cols: D G N U M K
[105 136 111 152 138 137]  Ver
[134 137 178 140 179 180]  natu
[123 152 170 140 140 140]  netev
[179 175  96 100 155 180]  fitu
both Ver netev: 	[152]
col: [105 134]	D
both netev natu: 	[140]
col: [137 152]	G
both natu Ver: 	[137]
count netev: [140]	3

cols: H A Q B W Y
[113 124 114 130 144 116] -> meki
[120 118 119 118 134  82] -> guso
[116 107 137 127 144 187] -> torug
col: [118 127]	B
find: [116 107 137 127 144 187]	torug
col: [119 137]	Q
count guso: [118]	2
col: [144 134]	W

cols: R L C V X Z F P
[124 127 147 137 147 132 134 148] -> Motam
[168 135 145 157 149 126 185 140] -> Rif
[124 127 147 137 140 132 133 148] -> gesek
count Motam: [134]	1
both Rif gesek: 	[140]

cols: sikoz Dezif ruvu muku pup Tipa
[192 199 199  83 195 183] = bakel
[196 191 191 191 192 194] = supus
[89 83 83 84 87 84] = gato
[196 191 142 191 192 164] = Difat
[190 185 185 182 185 155] = Petov
col: [ 87 192 185]	pup
count supus: [191]	3
col: [142 185]	ruvu
col: [199 191  83 142]	ruvu
both bakel supus: 	[192]
both gato bakel: 	[83]

cols: E S T J
[126 126  76 130] : fil
[129  75 137  73] : bomod
[123  89 137 112] : Migef
[108  85  76  97] : Rog
[127 130 130 130] : gomin
count gomin: [129]	0
both Rog fil: 	[76]

cols: mit lenos bomap padul luvur bemak les Zor lem ris
[121 153 129 137 128 165 108 117 144 118]  selus
[126 134 125 134 122 184 118 119 150 117]  katir
[143  82 109 111 100 111 167 145 150 129]  Sal
[126 129 125 134 122 184 118 126 147 117]  zalal
[121 153 129 137 128 165 108 117 149 119]  Sifof
[115 160 129 141 135 130 116 114 136 118]  tar
[119 139 132 139 134 146 104 128 141 117]  detab
[126 134 125 134 122 184 118 119 148 122]  Tikek
col: [153 134  82 129]	lenos
count detab: [117]	1
count Sal: [111]	2
count Tikek: [185]	0
col: [167 118]	les
both Sal Sifof: 	[129]
find: [126 134 125 134 122 184 118 119 148 122]	Tikek

cols: sigu Kufi tupov kiza fegeb nazo Rap musav
[157 125 134 137 143 144 131 110] -> sapi
[142 152 137 126 117 142 105 143] -> zof
[106  71 170  92 104 124 195 120] -> Tesep
[149 148 120 136 129 131  80 108] -> Vap
[130 106 123  98  93 145 155 173] -> Gadu
[100  95 161  91  95 144 167 130] -> sur
[149 148 120 136 129 131  94 113] -> rinem
[ 83 128 116 114 114 147 142 170] -> kevop
[150 125 134 137 143 108 131 110] -> zuku
both sur sapi: 	[144]
both sur Gadu: 	[130]

cols: kepab pudam ber zaku Doga gotol
[ 95 149  97  98 156 106] -> zada
[146 146  99  98 128 105] -> dukos
[147  90 186 159 107 154] -> Zimek
both dukos zada: 	[98]
col: [ 95 146]	kepab
col: [106 105]	gotol

cols: tud zuko mekap metam vuliz tanem
[159 155  90 119  91 165] = ferig
[ 89  98 151 141 158 111] = fupu
[167 158 166 146 164 177] = Zisud
[161 154  98 136 112 123] = gos
[ 89 103 100 166 136  76] = Pego
[105 115 153 122 165 163] = Kaba
[153 157 108 104 102  98] = zogo
col: [155  98 158]	zuko
col: [166  98 100 153 108]	mekap
both Kaba ferig: 	[165]

cols: Pifen duzal nitat Kuni Boka bove netor zitu tek
[128 135 135 135 137 108 112 108 122] : Velum
[ 73 141 143 138 111 136 106 163 188] : Filid
[123 152 152 152 150  92  94  97 134] : lobov
[115 152 153 152 146  94  93 137 141] : beso
[161 119 118 121 134 139 153 125 102] : dez
[115 152 153 152 146  94  93 102 141] : geb
[120 125 125 124 123 119 118 121 125] : Zinom
[105 138 138 137 128 113 104 123 146] : Tas
col: [143 152]	nitat
col: [108 163  97]	zitu

cols: mavu vikav kenu mupo
[182 123 122 123] : vinif
[136  99  97 122] : pivad
[174 123 135 120] : fene
count vinif: [123]	2
both fene vinif: 	[123]
both vinif pivad: 	[122]

cols: dadi did poto Midil
[127 126 126 118]  nad
[ 83  65 120 114]  dag
[ 95  95 120 119]  dud
both dag dud: 	[120]
col: [65 95]	did
count nad: [126]	2
col: [126 120]	poto
count dud: [121]	0
both dud dag: 	[120]

cols: zozi ridim Rus baza ter pepu noz Fifu vil
[175 135  98 117 153 173 123 146 112] = zelu
[103  98 158 102  98 100 128 106 140] = pumu
[147 150 106 138 142 174 121 148 138] = todez
[173 137  98 119 151 175 122 145 116] = bos
[102 134 158 136 147 151 129 101 139] = dosu
[172 110 172 124 137 137 172 137 135] = zep
[112  86 164 107 106 117 134 120 138] = Dakig
[182 126  97 124 165 159 125 149 139] = liti
[121 143 145 141 147 156 126 150 134] = Lera
[101 101 157 102  98  97 126 104 140] = zibi
[182 126  97 124 165 159 125 155 101] = fuge
[121 143 145 141 147 156 126 150 141] = Notin
count zep: [137]	3
col: [134 110  86 126 143 101 126]	ridim
col: [106 165 147  98]	ter
col: [138 119 136]	baza
col: [ 97 145 157  97]	Rus
both Lera fuge: 	[126]

cols: Mobof Kul Tep Lidat
[140 131 149 139] = niled
[138 102  73 109] = tofeg
[126 163 164 136] = Ratin
[142 120  96 116] = kiv
[120 190 120 107] = tez
[160 124 168 152] = patof
[138 125  83 107] = Paz
[137 106 130 120] = gero
[161 136  88 107] = dovod
col: [116 107 152 107]	Lidat
count tez: [107]	1
count niled: [149]	1
col: [ 96 120 168  83 130]	Tep

cols: vavog niril vadup ruve
[180 114 122 156] : Voteg
[183 183 154 183] : Zeliz
[ 71 102 104 126] : duf
[167 102 113 159] : kelis
[191 136 139 143] : zodi
[137 170 159 102] : Suzin
[133  88 100 100] : kavum
[181 184 155 125] : Nakon
[182 159 155 125] : pev
[148 170 160 106] : sok
[ 66  66 111  66] : pof
col: [122 154 104 113 139 159 100]	vadup
count kavum: [100]	2
count pof: [66]	3
count Zeliz: [183]	3
col: [154 104 113 139 159 100 155 155 160 111]	vadup

cols: Busov Tizep zosa zotu
[122 133 151  92] -> Senem
[ 77 123  76  76] -> Bokon
[109  95 116 182] -> gab
[ 77  75 129  93] -> vibom
[183 118 126 116] -> Ziv
[146 118 110 165] -> Vas
[141 141 123 128] -> sasa
[172 124 117 106] -> rino
[141 121 140 151] -> degun
count sasa: [141]	2
count Bokon: [77]	1
count degun: [141]	1
col: [165 128]	zotu
count Bokon: [76]	2

cols: futez zipem gev Teke Vifo
[170 144  98 127 140]  Pese
[170  99 143  72 156]  Bab
[170  99 170 118 120]  kided
[170  99 104  72 156]  nokev
find: [170  99 143  72 156]	Bab
count Bab: [143]	1
count kided: [170]	2

cols: kug lapi gur kini pitip fige Romil negu sufo
[122 187 149 165 139  96 159 194 187] -> dison
[122 187 141  99 139  98 159 194 141] -> nopa
[140 145 141  99 144 142 145 187 145] -> bog
col: [99 99]	kini
col: [194 187]	negu
both dison bog: 	[187]
find: [122 187 141  99 139  98 159 194 141]	nopa
count bog: [99]	1
both bog dison: 	[187]

cols: balu pasaf Dig miki Sesog pimi meguk
[113 129 157 107 118 144 138]  pafat
[114 122 122 123 132 123 186]  nidi
[129 144 161 144 102 160  79]  talam
[153 133  75 148 168  99 112]  taku
[160  97 173 144  94 155 130]  vuza
[130 118 123 130  69 167  82]  bamek
[148 131 104 153 159 122  89]  kidar
[122 114  97 129 152  98 152]  rem
[122 114 186 108  81 157 133]  pinav
[144 147 125 159 138 145  76]  tadil
[139 114  67 125 180  70 184]  mager
[125  96 156 104 129 130 145]  foloz
both pinav pafat: 	[157]
both nidi bamek: 	[123]
both pafat vuza: 	[144]
both tadil kidar: 	[159]
col: [144 130 153 129]	miki

cols: nugo lenu kel lom Bered farov det nagik Roneg nefaz
[142 141 150 103 161 138 159 130 113 131] : Num
[132 152 152 113 159 135 151 130 123 128] : suni
[130 139 155 110 121 128 141 141 132  76] : dunaf
[134 142 152 111 162 138 163 128 110 132] : sus
[147 148 141 109 152 136 128 149 100 123] : govo
[129 140 158 106 117  95 147 138 130  83] : ves
[147 148 141 109 152 136 128 144 133  88] : Piput
[147 145 136 110 149 128 158 145 138  95] : dizin
[147 145 147 110 149 128 158 145 103 128] : fum
[141 143 146 108 157 148 155 131 110 126] : Binag
[131 137 151 117 126 107 154 134 130 128] : buzur
col: [130 141 128]	nagik
both Num dizin: 	[138]
col: [103 113]	lom
col: [113 123 132 110 100 130 133 138 103]	Roneg

cols: Tipas teko Zum bepul Pitat Loro zule kezuz Vema Vutir
[119 117 133 118  98 164 128 143 117 142] -> fazu
[171 113 122  91 135  80 124 149 113 148] -> Lak
[108 121 110 144 102 196 154  98 149  94] -> goror
[124 116 134 122  99 156 153 107 140 121] -> logus
[119 117 133 118  98 164 155 107 145 118] -> Gevul
col: [143 149]	kezuz
col: [ 98 135 102  99]	Pitat
count Lak: [149]	1

cols: Gali kef nozi rizu bigov zop Tefes
[110 113 106 111 127 107 158]  gug
[119 117 125 119 130 124 127]  Lub
[123 117 135 120 135 135 119]  kilu
[119 123 116 120 124 116 110]  Puf
[110 113 106 111 127 107 109]  Ririk
[153 154 160 130 122 129 129]  nezo
[110 109 106 111 130 160 104]  luvul
[170 173 181 172 121 182 172]  kalom
[153 154 160 153 127 161 162]  pon
[115 119 113 114 132 113 118]  vudel
[141 144 144 142 126 144 161]  Suzo
[109 110 134 108 134 110 116]  lilus
both kilu vudel: 	[119]
count lilus: [110]	2
col: [113 117]	kef
count kilu: [135]	3
both pon Suzo: 	[161]
col: [123 119 110 153 110 170 153 115]	Gali

cols: kab vumul gunif ras toka deso zed rilop miti
[ 97 137 129 129 139 111 117 124 143] : korut
[121 126 107 138  86 138 121 143 117] : feg
[130 136 156 126 164  97 144 109 116] : tomom
[142 152  99  86  86 190  85 136  86] : Vop
count Vop: [141]	0
both tomom Vop: 	[136]
both tomom korut: 	[97]
count Vop: [86]	3

cols: liper Palaf mopo karu Notam Kup gogep
[101 122 133  80  99  87  95] = mipu
[157 157  86 157 141 157  83] = meba
[ 87 167 166  71 109  84 150] = paza
[179 102 140 130  95 140  95] = sino
count meba: [158]	0
col: [109  95]	Notam

cols: fon Vetab Tafid peg
[ 98  99 109  93]  dem
[141 126 150 141]  fep
[108 121 121  96]  gurob
[ 92  92 115 115]  rogir
[111 107 137 116]  piget
[167 167 167 167]  tidu
[166 101 133 108]  Fovor
[ 99  99 131 107]  kuzi
count fep: [126]	1
count rogir: [92]	2
col: [ 99 126 121  92 107 167 101]	Vetab
col: [150 121]	Tafid
find: [166 101 133 108]	Fovor
count tidu: [167]	4
count gurob: [108]	1

cols: Logi Gome kapon gokup puzen vadem pok Lipi
[185  87 154 153 156  84  84  86] -> Lavet
[152  59  89  98 110 144 152 126] -> zudu
[ 76 167 166  76  85  76  92 180] -> rof
[177 133 164  60  99 107 150  60] -> Zeda
[150 105 136 123 150 154 184 169] -> Zim
count rof: [76]	3
count rof: [85]	1

cols: Pali pavu feli Gope
[139  99  92 110] -> Poz
[115 119 115 122] -> susot
[139  99  92  91] -> Sug
[132 119 115 122] -> sagef
col: [ 99 119  99]	pavu
find: [139  99  92  91]	Sug
col: [ 92 115  92]	feli

cols: Mupa boke sogep tuvif fuma
[118 179 132 129 141] -> geme
[113 162 146 124 144] -> tibar
[145  60 112 137 112] -> vuna
[122 131 130  99 127] -> Voni
[128 166 132 127 129] -> Faf
col: [118 113 145 122]	Mupa
find: [128 166 132 127 129]	Faf

cols: bolo Dunu pap nub Suke Geter
[169 137 120 101 109 161] : Regi
[169 137 138 101 109 104] : fefe
[152  89 136 101 160 137] : Vesi
[ 95  97  86 137 139 171] : mozuf
[166 149 154  92 122  94] : kago
both fefe mozuf: 	[137]
both mozuf Vesi: 	[137]

cols: gon sila Nopod der ded
[ 73  97 151 183 105] = voka
[178 111 167 112 182] = Debi
[ 96  86  96  96 132] = Dofi
[173  97 151  96 173] = rik
[ 80 179 130  82 175] = Nilim
[ 66 191  73  80 140] = Pige
both rik Dofi: 	[96]
col: [112  96]	der
count rik: [97]	1
col: [178  96 173  80  66]	gon
col: [167  96 151 130]	Nopod
find: [ 73  97 151 183 105]	voka
count Dofi: [96]	3

cols: rumuv mili kos Zimab teler kem
[127 128 115 101 151 133] = zus
[181 144 181 130 182 147] = Gedov
[188 139 139 188 187 188] = gog
[159 151 161 115 139 148] = rumab
count Gedov: [181]	2
both rumab gog: 	[139]
col: [188 115]	Zimab
count gog: [187]	1
both gog rumab: 	[139]

